Each path below is one point turned by a fixed rotation once a step. After each direction that follows a path, write how fast that rotation turns it, in deg/step (0 if it stays still).
Each turn is a multiple of 5 degrees from 10 to 175, or 0.
Each row of a path follows its step; steps can be skipped.
path 1
step 5: [  7   7 -11 -33  -7 -18   7  -7 -17 -14 -15  -4  14 -12   0   1   8  -8
   5 -16   2  12   5   5  25  -7  -8   6   3  -4   8 -16  -8   4 -36   6
  11   3   4  16  -4  -6   3 -11  -7  12  16 -11   4 -14  -4 -19   1  11
 -25  -1 -23  -3   4  16  31  -8  13   7   1 -23 -14   8  -6   0 -16 -14
  10  -9   1   3  -6 -18  -3   4   0 -14]
step 7: [  5  -7  -6 -18  19   2   2  17   5 -30   2  -5   8   6 -16  -5 -16 -24
  -6 -10  10  -6 -15   9   9 -16   3   0 -13   1   3  21  -9   0  -6   0
 -25 -19   6 -29   1 -18   3 -19  -4  -1  10 -20  14  32  -9   9   4 -18
  -2 -12  -1  19 -18  15   2  -4  12   1   5   1   7  14   0   7  -1  21
   4 -15 -11  -4 -12   2  -7 -10   1 -15]
step 11: [  0   5   3 -27  -1 -25   6  18  15 -31  -1 -14 -10  12  11   2  15  19
   3 -21   4 -20 -16 -24   7 -13   4  -3  -4  -1  -1  -3  -2  -1  -1  -5
  16  -2   4   6 -16  21  16 -18  12   3 -17   9  -1  13  -6   0  -7  -8
  -4   2   2  27  -5   6  -1 -11  -5  -1   3 -21  -5  -8  -8  -2 -20  -9
  -1   0 -29   8  10  -8  -8   0  24   2]
step 12: [ -6  -9 -13 -12 -11  -3  -1   0 -16  13  -3   2  29  -1 -13 -20 -21 -24
  16 -15   5 -12  -2  -6  -6  -4   4  16  16   7 -11  -5   1  -3   9   1
   6  10 -11 -16 -10   9  -3 -22  37 -12  14   3  -4   0 -11   9  -1   4
  -8   7 -27   2  19  -4  -7 -30 -19   9  -7  -7  -3  -4  -8   2   1  12
  -1   5  16   2  13  -3   2 -20 -17   6]
step 23: [  1   2 -16 -19   0 -20  -1  16  -5  -6   4  -2  11  -4   5  -8 -12   8
  -5   3   4 -11   2   6  16   2  -2  14   9   4   0 -18  -5  -6 -23   4
  20  10 -27  -9  -5   9  -2   5 -12  18   8   1 -28 -19  13   2  15  -1
  -4  11 -26 -15  -5  -2  22 -25  -4 -11   7 -10  -6  -7 -31  -5   1   4
  14  -6 -12   0 -26   9 -12  10  23  -1]
step 24: [ -3   6 -16 -18   3  -8  -1 -12  -9 -10 -10   8  -1  -8  -2  -2  -1  -4
  12  -6 -34   9 -20  27 -14 -22  18   1  -5  -1  22  16  11   4  -4  -1
   3   8  -6  24   7  -1   9 -29  22  -3   5 -17   1   2  15   9 -18  -4
 -25   5   7   6  15  -4   1   4   1  25  -3  -5 -15   1 -10  17  -6   6
  14  -1 -17  -2 -10   1 -10 -26   6  -6]
step 28: [-12   6   1   8   0  18  14  15   2  -6  -2  -1  -3   2   1   1   7   0
  12 -19  -9  12  15  -7  18   2   2  -1 -22 -10 -11  -2   2  -6  -7  18
  13 -12  -9 -11  17 -21  17 -17  -6  18 -14   3  -1  10  10   0   2  22
 -15 -32  -9  17  13  28   9   5  -3  16  10 -17 -16  14  -9   9 -15   0
  -5 -32  -8   7  -9  -2   3 -15   5 -12]
step 32: [ -1   1 -15 -15  18   6   6  -7 -23 -28  -9   7  11  -4  -6  -7   9  -3
   1 -24   2 -22   0   4  -4  21  -1  16 -15   0  12  16 -18 -38  -2  10
  -1  23   6   8  -1  21  12   9  -7  -1  -3  15   9  -2  11  15 -14  -3
 -14  -1 -15  20  10  10 -14  15   4   2   2 -16 -11  -7   7  -1  -1   2
   5   0 -19   1   0 -15  -5 -22 -13   9]
Directions:
[ 4  2  5 -3  1  4  4  3  1  1  0 -3  1  2  0  2  1 -1  0 -3  2 -1 -2 -1
  2 -2  0  3 -4  4  2  3  1  4  0 -1 -1 -1 -1 -4  0  3 -1  4  5  3 -4  2
  1 -5 -1  0  1 -4  0  5 -2 -4  4 -2  1  3  7 -2  1 -1  2  3 -3  0  1 -4
  1 -1 -1  0 -1  3  1  4  2 -1]	175
[-2  3 -1  2 -1 -2  4  2 -3  3  3 -1  1  1  3 -4 -2  1  5  0  0 -2 -4  6
 -2  4  4 -4 -2  0 -2  0  0  2  5  1 -6  0 -2  1  1  5 -1 -3 -1 -2 -2  2
  4 -1  1 -1  1  6  3 -1 -2 -5  3  1  2  1 -1  0 -1  0  2  0  1  5  1 -4
  0 -1  3  1  0 -3 -5 -3  1 -2]	175
[ 5 -1 -2 -4  1  0  3  2  0  3 -2 -2  2  2  1  1  2  1 -1 -1 -1  0 -2 -2
 -1  3 -2  4  2  0  3 -2 -3 -3 -1 -1  1 -4 -3  3  1 -2  1 -3 -2 -2 -2 -1
  8  3 -9  1  5 -2  1  1  3 -4 -2  1  2 -1 -2  0  0 -2 -1  2  4 -3  4 -3
 -3  2 -2  3  0  0  1 -2 -4 -2]	10
[ 4  0 -1 -1 -3  4 -3  3  0 -3  2 -3 -2  1  6 -1  0  4  0 -2 -2 -1  0 -2
 -3 -2 -2 -1 -5 -3  1  1  0 -6  1  5 -6  5  2  1 -1  0 -2  1 -4 -1 -3  2
 -5  1 -1  4 -2 -1  0 -4 -1  1 -1 -2  5 -2  2  4  0 -2  0  1  0  1  0 -2
  3  2  0  4  1  5 -1 -1 -2 -5]	170
[-4 -1  0 -2 -3 -2  2  1  0 -1 -1  1  1 -1  2  4  0  3 -2 -3 -4  0  0 -2
 -5  2  1  1  6 -1 -2 -1 -1  2 -2  1 -1 -9 -1 -4  6  0  2 -1 -5  0 -1  3
 -2 -1  4 -6  0  0 -2  3  3  0 -2 -2  6  0  4 -1  2  1 -2 -1 -4  3 -1 -3
  5  0  0  3  2  0  1  1 -3  3]	140
[-1  0  0 -3  3  1  3 -1 -2 -5 -1  0  3  0  4  0  5  2  3 -2  2  2 -1 -3
  4  0  1  1  3  0 -6 -2  0  4  3 -2  1  0  1 -5 -5  4 -1  3 -3 -3  0  0
  3  5 -1  2 -2 -1  1  4  0  0 -7  2 -2 -1  1  6  1 -1  5 -3  3  0 -2  1
  3  1  3  0 -1  3  1  1  1 -1]	100
[ 0  7 -1  4  3  1  0  3  6  1 -2 -2  2  1  9 -1  0  3  1 -1  1  4 -1 -3
  0 -4  2 -3  0  1 -1 -3  0  0  1 -2  3 -1 -2  3  1  1  4 -1 -2  1 -2  2
 -1  0  3 -1  3  0  0 -2  1 -2  0 -1 -1  2 -6 -2  0  1 -1  1 -1 -2 -1  4
 -1  0 -3  8 -2  2  3  1  6  3]	145
path 2
step 0: [-10  -4 -16  -7 -15 -18 -15 -12   1   4   6 -10  14  -3   2  -4  -2 -16
  13   5  -8  11 -26  11   3   0   5  -8   3   5 -21  11   0  26  -3  -4
 -12  11  -9  14   4 -15   6 -16   7  -2   6  -3 -11  -2 -14  23 -10   1
   9  -2 -10 -13   7   1   0   6   3   4  15   0  13   0  12 -25  23 -20
   8 -19  16 -18  15  -6  14 -16   8  13]
step 5: [-15  -4   2  -2  -3  16 -11  11  -9   2 -19  -6 -13  11  -2   2   3 -15
  19  -2   4 -10  14 -13  22  -3  -3  -5  15   2  10 -12 -13   4  -9   6
  -1 -34  10  17 -17  16 -19 -14  12  10  -3  13  -9  16  28   4 -12  -5
  -5   2   6 -14  20   4 -12  -7  11 -20  11  -5   3  -2  10 -10   7   2
  11  -8 -18   6   2  -1 -16   1   2  10]
step 8: [  1  -5 -16  -9  -3 -22  -1   0  13 -11   2 -31 -10   9  11  -5   1  15
  13 -17  -2  13   0   7  10  12  -6 -27  -7  -2  -5  15   3   9  19   9
   0  -1  -4  -3   5   6 -10   5 -11 -19  19  11  15 -16  14   1 -12 -13
   3  10  -7  -5 -12   0  -3  -7  -4   4 -22  10  28   5  11  19  11   5
  13   5   7   5 -13  10  16 -10   7  25]
step 18: [ -5   5  -5   0  -8 -19   5   0  -5  21   1  -7  -1   3  20   4 -34   3
  18   3  13 -10   4  -3   2  12  -1  -7  -1  19 -20   7  14   3 -14 -13
  -8  -4 -22  -8  19 -15   7 -16   2   2  16   3 -12  -2  -1   9  -5  12
 -16  -9 -15  -5  10   4  11  16  17 -20  11  -3 -18   2  -1 -14  13   5
  -7  28   9  -1  13   4   5   3  19   9]
step 25: [-23   9 -17  -2  -3   0  15 -14  -6  11  17  -1   1 -26  17   1   2  -7
  -4  -8   5   8   5 -20   7  -5  13  33  -8  -3  -1   2  -4 -22  -4 -10
 -12  10  10  -7  -1  18  19  -2  13  -6  21 -16  -5  21  -1   1   1 -26
   8 -16  -2  -8  20  10  -4  16  -6   3  -2  13  17   5  -2  -6   8   3
 -10  -7   4  -8  -2  -6  18 -18 -10   8]
step 27: [  9  22  -2  -1  -5   1   3  -9  10   8   7 -12  -2   1 -31 -22   9   2
 -12  11 -14   6   7 -10  10  15   2  -3  13  -2  20   8  19  -5  -9  -5
  13  -2   9  -8  -4 -15   7  -8   5 -15   5   0  25 -17   3   4  24 -13
 -12 -23  -1   0   1  -6  13  -5  -3   8  -8  10 -17   2  -3  -8  10 -16
 -33   2   7  -1 -12  15  -7   3  11 -20]
step 29: [ 28   0   2 -11  -9  -2   5  -9   6 -12  -7  -3  -9   4  -8  18   4   4
   3   1  -8 -10  30  11   1   1   6  -2 -11   5  -7  20   7  -7   4   2
 -12  -2 -17 -22  11  16  11  -5 -17   6 -29  -6  -1 -11  -5  -5  -3  -8
   4  25  15   1  -6 -18  -5 -14 -11  22  -3  -3 -15   2   4  13  18  22
  14   0  10  -7  -9  17 -18 -12  -1  -1]
step 30: [-16  11  -2   4   2   7  -6  10 -19  -6 -32  -5  23  14  -6 -10  -1   0
  19  10  -1   7  -1   4  -8  11  31  15  14  -1   1  -2 -12   1 -18  -3
   6   2  -3  -7  26   3   9   2   3   2  -2   7 -10   8   4  -9 -20   0
 -22   3  -4  14   1   1 -12  -2   5   3  -2   8  -8   2   2   3 -18 -15
   8   0 -45   0  -2  -8   1  -5  -9 -22]
Directions:
[-1  2 -9  0  0  0  3 -4  2  0 -2 -1  1  1  0  7 -4  5  1 -5 -2  3  5 -2
 -3 -2  4  2  4  1 -3  3 -1 -1  1 -1 -5 -3 -1  1  6 -3 -2  1  1 -1 -4  2
  2  0  1  3 -3  1  3  2 -1 -1  1 -3  4  0  1 -1  0 -1  1 -4  3  0  1  1
  2 -3  0 -2  0  1  3  0 -1  1]	100
[-2  1  2  0  0 -2 -5  1 -4  1 -1 -3  2 -1 -4  4  6  3  4 -3  3 -1  2  0
  3 -4  1  0 -1 -4  1  4 -1  0  2  3  2 -2  1  1  2  3  2  2 -2 -1 -2  1
 -2  0  0  3  2  1  0  3 -1 -2 -5  2  0 -8  0 -1  4  0 -5 -5 -4 -2  4  1
  0  1 -3  0  1 -4 -1  1 -4 -3]	45
[ 0  0  0 -1  3  1  2  0  1  1 -4 -2  4 -2  1  4 -1 -2  0  3 -3  0 -2  3
  5 -8 -1  4  1  0  1  1  0 -1  3 -4 -1  6 -2  1  0  2 -2  2  5  1  3  1
 -4 -3 -3  0  5  1  3 -1  1  0 -1  1  3  2  0 -5  0  2  0  5 -2 -1  0  3
  3 -3  5 -3  3  0 -2 -3  2 -3]	115
[-3  1 -2  0 -1  3  3  1  5  1  0  3 -1 -4 -3  2  0  3 -2  7 -2  0 -4 -1
  1  4  4 -2  1  0  2 -2  1 -4 -1  4  0  0 -2 -3  0  4  5  4 -1 -4 -1 -4
  1 -5  1  4 -1  1  0  2 -1 -4  0  2  4  0 -3  0  0  2 -3 -4  0  3 -8  0
  0 -3  0  1  0 -1 -5  0  0 -1]	140
[ 5 -3  2  2  2  1  2  4 -1  2 -4  3  5  4 -2  2  0 -2  2  3 -1  1  0 -2
  0 -1  0  0  2  1  0 -3 -1 -3  1  0 -4 -4 -2 -2  0 -2  0 -4  4 -8 -5 -4
 -2  4 -1 -3  1  1 -2  4  4  6 -4 -1 -3 -2 -1  1  2  0  1 -4 -1  0 -1 -2
  1  0  1 -1 -2 -2  2 -1  4  1]	40
[ 1 -4  0 -2 -1  2 -1  7  3 -1 -2  4  1  4 -1  2 -3 -3 -1  2  4  0 -1  2
  3 -1  0  1  2  0  3  5 -1  0  1  5  0  1  4  6 -3  0  1 -3 -3  2  1  3
 -2 -2  0  0 -8  3  3  0  4  1  3  3  4 -1 -1  3 -1  0  2  1  3 -1  1  2
  0 -3  1  0 -2 -3  3  4 -1 -2]	155
[ 0 -1 -1 -4  3 -4 -1 -2 -1 -1  0  2  3 -3  0 -3  1  5 -2  0 -5 -3 -1  6
 -3 -1  2  1  4 -2  2 -1 -3 -1 -2  8 -4  4  2  1  0  0  1 -4 -3 -3  1  0
 -3  1  2  1  4  2 -1 -3  2  0  1  1 -2  2 -1  1 -3  3 -1 -1 -3  0  6 -4
  3 -3 -1  4  0  5  2  0  1  2]	170
